One turn moves every row onto another: examples first, then more rows asked:
Q988: [-12  28  19 -34  33  52 -14  14  10 -20   8  -4  31  -9  19 -14  40   0]
Q340: [  9  11  15 -23  43  29  26  10  23 -22   4   3   5  16  14  31  27   0]
Q230: [ -8  11  14   5  65  -5 -30  18  -6  37 -12 -22 -18   0 -30 -22 -11  10]
Q892: [  7   6  20 -21  49  35  18   5  25 -19  -2   5   4  11   8  29  31  -5]
Q173: [-13  14  42  28  22  35 -17  -6  14  25  13 -26 -18 -34 -20  -6   3 -16]
Q299: [ -2 -22  11   5  -2  37 -20  28  -5  -2  -5 -22 -15 -17 -11  14 -38   3]
Q195: [  3  57  22 -18  22 -20  23   9   7 -12  -6  12  13  -7   1 -30  49   6]
Q93: [ 11  25   1 -41   9 -20  14  32  -6 -33 -23  15  16   9  10 -15  15  24]
Q888: [ -4 -14  18 -38  28 -11  12  38 -36  17   8  -6  32   3 -19  25  27  13]
Q590: [-16  16  17  23  11  33 -16  -3   6  14  12 -33 -24 -32 -27 -29  -3 -18]
Q412: [-23  50  49  -6 -22 -19 -24  19 -21  18 -11 -11  12  -6  10   2 -33   7]
Q303: [ 33  27  47 -34  23  -6  13  28  12 -20 -30  -8 -10  -2  13 -29  25   4]
Q673: [ 35  31  46 -25  24  -1   7  22   9 -18 -36 -11  -8  -4   8 -38  31   1]
Q525: [ 11  28   2  37  22 -23  11  38 -23  19 -11 -20  -4   2 -36   9 -19  22]
Q18: [ -6  10  17  -9 -32  21  26   7 -48 -17  11 -26   5  14  -8 -20  29  16]
Q566: [  8 -12  38 -10  -7  13  31 -13 -27  -8  -2 -24 -23  30  -7  -1  22   8]
Q541: [ -3  45  19  17  17   3 -33  40 -33  24  -6 -38  13 -19 -18 -47  -4  19]
Q329: [-17   8  39 -17  -3  21   5 -30 -29   1   8 -23  -5  18  -2 -35  41  10]
Q194: [ 10 -16  55 -47  37   8  -7  37 -29  25  -1 -27  16  -5  -8   0  30   1]
Q513: [ 13  31   6 -11  10  47  29  46  -1 -31   7  -9  24 -12   4  17  29  -4]
Q795: [ -8  47  56   4 -15 -26  -9  16 -12  22 -13 -13   0   0   5  17 -34   1]
Q86: [ -5   6  20   5  53 -15 -37   3 -10  28 -23 -17 -11  14 -14 -17 -18  27]
Q526: [  4  59  12 -10  21 -17  24  10   0 -16 -11  13  16  -4  -6 -28  51   9]
Q425: [-32  12 -24  24  -2  18  -7   3  -8   2  17 -13  -6 -19 -35  -5 -13  -2]
Q465: [-43  16 -16  22   0  24 -17   5 -12   8  26  -1  18 -26 -23   5  -7   8]
Q872: [-36  46  40   6   7  13 -16  12 -15  26  13 -11  18  13  12  41 -28   7]
Q904: [  9  39  10 -17   9  45  30  43   3 -31  15 -15  26  -9  13   9  30  -2]
Q548: [ 16  18  -2 -36  12 -16   8  28  -7 -34 -35  13  10  12   5 -15  15  24]
Q670: [-27  46  52  -4  -3 -27 -24  -2 -11  27 -10  -6   3   3  10   9 -26   5]
Q818: [-11 -19  -1   5   4  32 -23  11   0  -1  -4 -27 -28 -10 -22  -7 -34  -3]
Q91: [-21  54  57  10   4  23 -12  19 -13  28  12 -25  12   2  13  32 -24  -5]
Q359: [  9  16  -4  19  39  -9   3  52 -21  22 -10 -26 -12  -2 -41   1 -23  10]
Q908: [-15  37  -1  10  36   5 -27  49 -29  28   1 -30   9 -20 -33 -39  -6  12]
Q118: [ -3  18  41 -24  29  -2  15  36 -34  30  21 -21  33 -19 -22   1  52  -1]
Q123: [ -9  28  24 -40  35  49  -9  12  15 -21  10  -9  24   0  28 -15  35   3]
Q490: [-26  38  50  -5   4  24 -27  22 -16  21   5 -23  13  10  20  30 -38   6]

Q795 moves to Q490
Q194 moves to Q329
Now find these:
Q173 moves to Q541
Q123 moves to Q195
Q526 moves to Q513
Q818 moves to Q230

